arr =
[ 23.4  23.4   7.8   5.8 -22.4  23.0   1.8  18.3 -23.2   4.7   8.1 -18.0
 -38.4  47.2   4.0  55.2]
Which number is the entry just right of 18.3? -23.2
The entry just right of 47.2: 4.0
The maximum is 55.2

[[-1.14, 1.92, -1.29, 1.89, 1.63, -0.37, 1.81, 1.48, 1.37, -1.31, 0.52], [1.97, 1.79, 2.05, -1.42, -1.38, -1.54, -1.36, 1.89, -1.40, 2.09, 1.97]]
Give the entry just left of -1.36.
A: -1.54
Give the entry just left of -1.40.
A: 1.89
The entry just right of the largest entry: 1.97
Give the entry just left of -0.37.
A: 1.63
The largest entry: 2.09
Give the entry just left of the largest entry.
A: -1.40

Read these off the row that follows.
1) Report the median of all entries.
2) Report the entry just left of the smallest entry.
3) Report the entry just left of -8.1.
[-31.6  50.4  -8.1 -37.4  31.4 -51.4  32.9  16.7   2.7]
1) 2.7
2) 31.4
3) 50.4

[[101.82, -110.63, 52.60, 15.45, 104.15, 152.25, 113.42, 21.63, -112.73, 21.23, -33.25, 60.43, 43.99, 60.23, 181.89, -65.38], [145.95, -106.08, -121.35, 168.36, -144.72, 9.61, -87.98, -26.84, -90.84, -61.66, 181.70, -119.07, -148.17, -57.18, -14.97, -10.91], [19.65, 41.22, -69.05, 53.33, -3.94, 48.25, -75.28, -156.77, 56.05, 74.48, 51.42, -77.44, -70.47, -50.50, 45.46, 122.72], [-249.03, 259.96, -47.22, -132.01, -64.46, -176.24, -176.04, -197.30, 256.03, 79.47, -59.46, -80.40, -24.49, -106.38, -190.45, 187.49]]
The entry just left of 60.23 is 43.99
Read off the entry just left of -59.46.
Answer: 79.47
Read off the entry just left of the largest entry.
Answer: -249.03
The entry just right of 43.99: 60.23
The entry just right of 21.23: -33.25
Read off the entry just left of -64.46.
Answer: -132.01
The entry just right of -24.49: -106.38
The entry just left of 43.99 is 60.43

[[  3.2   5.1   6.4 -13.6  14.8   1.3  -0.4  -3.4]
 [-35.9 -40.5 -22.7  23.4   7.0  22.9  30.4  30.1]
 [ -4.1  -1.0   4.4 -14.0  20.9   6.8   6.4   3.0]
 [-28.2  12.6  50.3  -7.1 -32.6  10.6  -8.6 -26.0]
 [-31.6 -21.8   7.8  -1.4  15.2  22.7  18.2   5.6]
 [  4.2 -29.7 -29.7  17.4  21.8   4.0   6.8   0.5]
 [ 43.2  12.5 -32.4   2.6   7.6 -25.0 -11.6   7.2]
 [-19.2 -22.6 -12.1  13.7   3.1  12.3  15.6  14.3]]
The entry just left of the smallest entry is -35.9
The entry just left of 7.6: 2.6
The top-right entry: -3.4
Find the smallest entry in the last column.
-26.0
Find the largest entry in the last column.
30.1
Find the 3rd smallest entry.
-32.6
Find the entry in the bottom-left corner.
-19.2
The entry directly below 7.2: 14.3
Find the maximum.
50.3
The first entry in reading order -> 3.2
Find the fourth-last entry, reading row by row.
3.1
The entry just right of the smallest entry: -22.7
The entry just right of 10.6 -> -8.6
The top entry of the column that holds the smallest entry is 5.1
Find the smallest entry in the first row.
-13.6
The fifth entry from the end, reading row by row -> 13.7
Find the smallest entry in the last row.
-22.6
Find the largest entry in the first row.
14.8
Find the entry directly above the largest entry.
4.4
The entry directly below -1.4: 17.4
Find the entry just left of the largest entry.
12.6
Find the entry directly below -13.6.
23.4
Find the entry just right of 14.8.
1.3
The entry just left of 14.3 is 15.6
Find the entry directly above -12.1.
-32.4
Find the entry just left of -3.4.
-0.4
Find the entry directly above 14.3.
7.2
The third largest entry: 30.4
Find the entry directly below 12.6.
-21.8
Find the third entry in reading order.
6.4

[ 12.7  49.6 -32.9  -2.8 -23.7 -29.8  29.5  -5.8  28.6 -26.1 -17.2]
The entry just right of the largest entry is -32.9
Report the first entry.
Answer: 12.7
The second entry from the right is -26.1
Report the entry just left of -26.1.
Answer: 28.6
Report the entry just right of 12.7.
Answer: 49.6
Report the 1st entry from the right.
Answer: -17.2
The fourth entry: -2.8
Report the entry just left of the centre entry.
Answer: -23.7
